[[-0.01  0.82  0.26  2.22 -0.62 -2.47]
 [ 4.39 -1.42 -1.51 -2.56 -3.28 -3.47]
 [-3.99  0.19 -0.39  2.09  2.98  7.15]] => 2.09

[[-5.45 -5.46  3.40  1.32 -5.78  3.10 -1.52]
 [ 5.03  4.83 -1.75 -5.53  4.99 -1.75 -3.08]
 [-1.87 -1.89 -3.72  5.55 -1.66 -3.47  0.08]] => -1.66

[[-5.90  2.82  1.92  3.70 -0.46]
 [-4.04 -5.29  2.10  3.40  0.64]
 [ 2.76 -2.51  3.69  5.19  2.36]] => 3.69

[[-0.28  4.20  0.25  3.62  1.78  5.97 -7.07]
 [ 1.75 -2.45 -3.29 -5.24  5.73 -2.02 -2.46]
 [-4.02  0.15 -6.59  0.70 -2.45  2.83 -5.74]] => -2.45

[[-6.37 -0.97 -4.80 -1.14  7.17  4.90  0.88]
 [-4.47  4.75  2.88 -7.04 -6.07  3.16 -5.35]
 [-0.96 -3.95 -0.58 -1.78 -1.11  2.96  5.98]] => -1.11

[[-0.25 -0.41 -0.35  0.44  1.22 -0.68  2.31]
 [ 2.34  4.87 -0.64  1.02 -5.62 -1.41 -0.39]
 [-1.08  0.00 -2.20  0.56  2.33 -1.87  2.48]] => 2.33

[[ 4.51 -2.66  0.50 -1.75]
 [-0.21 -3.18  0.95 -0.76]
 [-5.81  3.90 -0.86 -1.19]] => 3.90

[[-2.28  0.90 -1.73 -2.45]
 [-6.33  1.63  6.02  2.85]
 [-6.37  1.68  6.06  2.78]] => 1.68
---
(-4.48, 3.03, -4.13, -7.25, 3.68)
-4.13
((6.29, 2.54, 2.17, 3.15, -3.88), (1.67, 2.00, -6.45, 5.40, -1.84), (-2.70, 4.93, 0.23, 5.51, 3.64))
0.23
(3.89, -2.27, 7.13, -1.92, -7.16)
7.13
(-0.81, 2.21, 0.90, 3.60, -6.36)
0.90
((0.22, 2.50, 6.97, -0.64, -0.83), (-2.29, -0.68, 0.60, -4.10, -4.59))
0.60
((-5.18, -2.85, -3.02, 5.90, 3.12), (2.04, -2.99, 3.15, 3.37, 1.37))
3.15
(0.62, 5.38, -6.38, 5.87, 4.26)
-6.38
(3.05, 3.19, 0.19, -0.06, -6.39)
0.19
---
[[0.60 0.32 4.33 0.81 6.37 1.76]
 [0.61 0.00 5.14 0.78 4.40 1.60]]: 0.78

[-1.79 -1.86 -2.43 -1.27  5.51]: -2.43

[[ 1.51 -2.44  0.97 -1.35 -6.34 -1.04  2.40]
 [ 1.15 -1.08  4.08  0.78 -2.11 -0.64  4.05]
 [ 1.69  1.25  0.56  2.78 -1.49  1.00 -1.17]]: -1.49

[-3.59 -4.68  2.40  6.81]: -4.68

[-2.77  0.63 -4.05  1.22  2.74  1.77 -6.46]: 2.74

[-0.02  0.54 -4.90 -6.77]: 0.54

[[ 7.01 -1.60 -5.75 -0.23 -2.88 -5.30 -4.62]
 [-2.09 -4.19 -5.96 -3.69 -3.18 -3.00 -2.65]]: -3.18

[[ 1.61  1.66  0.75 -0.32  0.39 -0.66  0.49]
 [-1.93  1.25  3.78 -5.14 -4.59 -1.95  0.61]
 [-0.85 -1.10 -1.40 -1.85 -3.60  1.75  2.22]]: -3.60

[-4.19  4.09  1.83  4.67  2.03 -6.82]: 4.67

[ 0.04  2.27 -5.79  1.78 -1.21 -5.36]: 1.78
---
[ 1.41  0.25  2.72 -7.06  3.08 -3.29] Answer: -3.29

[[ 2.63  0.28  5.18  1.36  3.37]
 [-1.30  3.48  0.63  1.90 -5.08]
 [-0.37 -0.09 -2.76  2.43  0.07]] Answer: 0.07

[[-3.08 -3.58 -0.11 -3.08 -6.92  0.98  7.07]
 [-0.68 -3.65 -4.14 -0.68  4.69  3.99 -3.22]] Answer: -3.22

[[-4.75 -1.94  2.20  2.24]
 [-2.18  1.65  0.92 -2.03]
 [ 5.29  2.20 -1.49 -2.69]] Answer: -2.69

[-5.59  2.39 -0.43  1.05 -0.65 -1.54] Answer: -1.54

[[ 0.37  5.36 -1.70 -1.79]
 [-1.53  2.40 -1.61 -1.57]
 [ 4.20  1.18 -2.52 -3.24]] Answer: -3.24

[[ 2.02  2.66  6.14 -5.42  2.55]
 [ 1.83 -5.77  5.96 -2.98  0.19]] Answer: 0.19

[[ 1.21 -2.08 -4.86 -1.11  1.46 -4.69 -3.45]
 [ 5.15  1.19 -2.00 -0.42  2.38  0.05  4.00]
 [ 1.01  3.55  4.83 -3.23  5.53  4.13 -1.74]] Answer: -1.74

[-1.06  2.95  0.22 -5.27  0.58] Answer: 0.58

[-2.67  0.89  6.53 -2.32 -3.56 -1.75] Answer: -1.75
---
Input: [ 1.49  2.76 -4.06 -4.87  3.03  3.43  5.49]
Output: 1.49, 5.49

Input: [ 1.06  4.34  1.61 -0.06  3.14 -5.47]
Output: 1.06, -5.47

Input:
[[ 2.84  6.71 -5.98 -7.04  1.10]
 [-1.47 -2.74 -3.75 -4.98  1.02]]
Output: 2.84, 1.02

Input:
[[-1.33 -0.54 -3.60 -1.20  2.96]
 [ 5.91 -0.94  0.38 -4.92  1.10]]
Output: -1.33, 1.10

Input:
[[ 2.58  1.86 -2.47 -2.97 -1.22 -0.86  6.04]
 [-3.69 -1.69 -4.14 -2.86 -1.18 -2.94 -3.09]]
Output: 2.58, -3.09

Input:
[[-2.22  3.10  0.63  1.35 -1.74  2.09]
 [ 1.29 -5.46 -2.00 -4.25 -0.07  0.80]
 [-0.55  6.80  1.78  5.99  0.42 -4.41]]
Output: -2.22, -4.41

Input:
[[-2.35 -0.87 -1.11  3.93  2.78 -2.65  3.48]
 [-0.28 -2.21 -2.70  3.46  2.44  0.04  3.24]
 [-1.28 -1.83 -2.66  5.17  3.38 -2.34  3.59]]
Output: -2.35, 3.59

Input: [ 6.25 -4.05 -3.99 -5.57]
Output: 6.25, -5.57
---
array([[-0.31, -0.13, -0.08, -1.58,  0.80, -0.32],
       [ 0.88,  6.07, -1.92, -1.95, -0.85, -2.97],
       [-0.15, -1.24,  1.04, -0.06,  0.79, -2.28]])
0.80

array([[ 0.58, -4.79, -5.45,  1.86],
       [-3.44, -0.53,  1.98,  2.34],
       [ 2.16,  1.61,  4.75, -1.21]])
-5.45

array([[-0.47,  0.96, -1.36,  3.42,  1.64, -0.60],
       [ 4.86, -1.22, -6.17,  5.26,  0.43,  5.55],
       [ 1.93, -3.13,  1.53, -2.46,  0.00, -3.55]])
1.64

array([[ 2.24,  1.70,  1.58,  1.56,  1.78],
       [ 2.04, -1.43,  0.15,  0.98,  6.17],
       [ 1.17, -2.58, -2.06,  1.43, -0.08]])
1.56

array([[ 0.10, -0.04,  0.15, -0.11,  0.15,  0.18],
       [ 3.96, -3.72, -0.96,  6.61,  4.04, -0.25],
       [-4.53,  3.07,  0.56, -4.85, -5.79,  0.03]])
0.15

array([[ 1.74, -2.38,  1.48, -2.73,  1.75, -2.28],
       [-0.27,  2.00, -2.00, -2.57,  0.14,  1.57],
       [-0.95, -0.77, -1.21, -1.26,  6.07,  4.33]])
1.75

array([[ 4.43, -4.40,  2.95,  0.76],
       [-0.29, -5.13, -2.97,  2.92],
       [ 2.29,  2.34,  1.23,  5.44]])
2.95
